In the rows, 128 means zero.
Named turns come first, each shown by rows before and after it. Which turns, in which order, take the first row of each pair that follows to the second? Write the first one first, as in the answered first pair.
j_327:
[ 94 131 162 150 106 128 132 170 147  53 126 100  96 125 136  86 114 131
 163 116 115 115 137 100 115 118 179 132 114 107 145  92  88] |-> [ 71 131 167 139 117 105 147 173 122  76 114 128  92 140 134  80 104 130
 155 109 134 100 145 123 117 135 174 133  90  98 130  95  97]
[161  93 149 155 132 134  98 138 169 120 138  98 136 133 105 161 132 135
 122 103  79 107 122 112 111 105 141 139 153 133 151 153  84] |-> [121  89 170 149 135 110  97 145 154 151 126 114 136 131  96 135 130 126
 114  78  99  76 128 128 121 107 149 150 128 126 145 140  88]
[162 157 113 115 117 129 119 134  98 146 152 158 119 144 153 108 102 114
 116 168 165 111  97 124 125 171 131 104 112 106 112 170 163] |-> [182 154 108 123 107 151 115 131 114 125 163 135 119 135 155 113 105 116
 124 178 150 123  87 104 123 162 131 103 133 113 118 171 158]
j_461:
[120 118 136 155 126 190 112 174 183  85 139 137 135 142 130 154 145 152
 111 136  94 111 128 137 132  93 145 133 121 163 188  99 105] |-> [147 135 102 127 160 173 129 147 134  65 130 148 120 153 131 170 145 171
 132 169  98 164 139 169 108 151  83 110 148 145 162 127 120]
[128  69 106 147 130 113 144 110 173 118 106 126 193 120 106  63 163 121
 114 113 133 142 155 165 128 112 158 151 209 123 122 100 101] |-> [133  75  88 135 145 105 155  98 149 111 108 132 188 126 109  71 157 122
 124 122 136 162 161 178 118 135 131 141 220 111 105 110 105]
[ 65 147 140  89 156  69 126 144  95 172  97 153 123 124 110 104 100 120
  83 121 181  90 147 186 122 127 103 154  94 161 119 111 169] |-> [ 87 119 160 120 128 103 113 180 169 142 118 136 144 122 107 114 109 109
  70 102 153  62 143 159 135  85 156 164  93 193 158  86 144]
[ 99  83 116 132 179  42 122 181 142  66  85 163 159 125 154 145 153 134
 132  91  83 122 132 123  78 120 126 122 139 181 134 114 120] |-> [ 91  94 113 122 191  31 127 173 117  77  77 168 152 131 156 144 146 142
 139  95  94 133 130 133  77 134 104 121 136 169 122 125 131]
j_765:
[147 174 104 129 175 159 159  77  79 168 147 155  74 157 149 149  94 155
  92 200  98  98 134  68 128 182  80 150 112  38  57 170 145] |-> [158 173 123 154 143 198 161 114 119 169 157 159  73 166 151 174 100 149
  67 195  98  85 123  42 155 153 130 165 100  42  77 165 126]
[ 94 135 154  99 112 139 110 118 117 152 138 135 105 107 139 123 149 154
 110 103 127  99 100 119 119 137 170 120 131  67 135 135 131] |-> [105 126 159 108 105 147 116 148 143 142 146 149 110 122 133 131 156 156
 101  99 117  97 105 129 127 140 193 118 126  88 148 122 122]
[122 127 109 137 145 120 145 145 107 149 111 152  91 153 137 161  98 156
 121 142 141 156 158 149 133 131 130  87 116 114 126 139 132] |-> [115 132 108 136 142 126 141 137 101 156 112 150  81 149 142 157  87 157
 120 144 150 156 152 144 132 125 133  92 115 101 120 149 130]
Pairs:
Between the rows of a pair lie 2 to 3 turns.
[ 94 162 121 141  94 179  83  91 112 127 110  53 134  80 136  70 109 102
 143  92 120 108  95  54  98  50 114 154 119 124 106 117 123] |-> [149 177  69 104 135 153 135  90  55  91 108  95 116 117 129 134 117 134
 171 146 110 200 125 121  77 152  36 117 141 132  78 146 139]
j_765, j_461, j_461
[124 115  93 152 118 169  81  82 136  98 118  71 113 124 130 108 109 148
 148 106 132 130 103  75 146  99 106 120 168 136 122 150 126] |-> [153  92 101 159 107 177 102 133 179  73 127  99 121 144 115 137 124 148
 135 110 116 131 120  91 164 100 140 119 159 168 147 128 113]
j_461, j_765, j_765
[153 143 108 123 130 145 132 104  95 120 150 133 114 129 143 161 133 144
 144 167 131 174 120 118 117 148 100 124 140 103 107 151 124] |-> [165 145 123 140 107 171 135 133 125 115 152 136 106 130 145 176 139 143
 124 166 129 163 113 101 139 127 134 133 127 110 123 149 110]
j_765, j_765
[190 159 112 121 143 146 183 143 109 110 130 113 100 133 129 181 122 144
 112 170 135 143 107 161 121 147  64 114 114 146 136 140 145] |-> [127 176 137 129 131 145 167 128  78 166 116 109  90 115 137 138 105 136
  96 141 175  99  93 139 128 120  74 135  85 109 117 144 149]
j_765, j_461
[115 136 174 157  97 148 100 118 200 142 132 123 140 107 145 128 134 140
  86 114 166  82  92  89 149  84 169 136 108 117 137 132 110] |-> [134 141 127 100 161  79 145 102 124 120 121 171 132 142 124 152 139 162
 119 144 158 147 136 179 122 188  78  93 128 128 102 148 132]
j_765, j_461, j_461
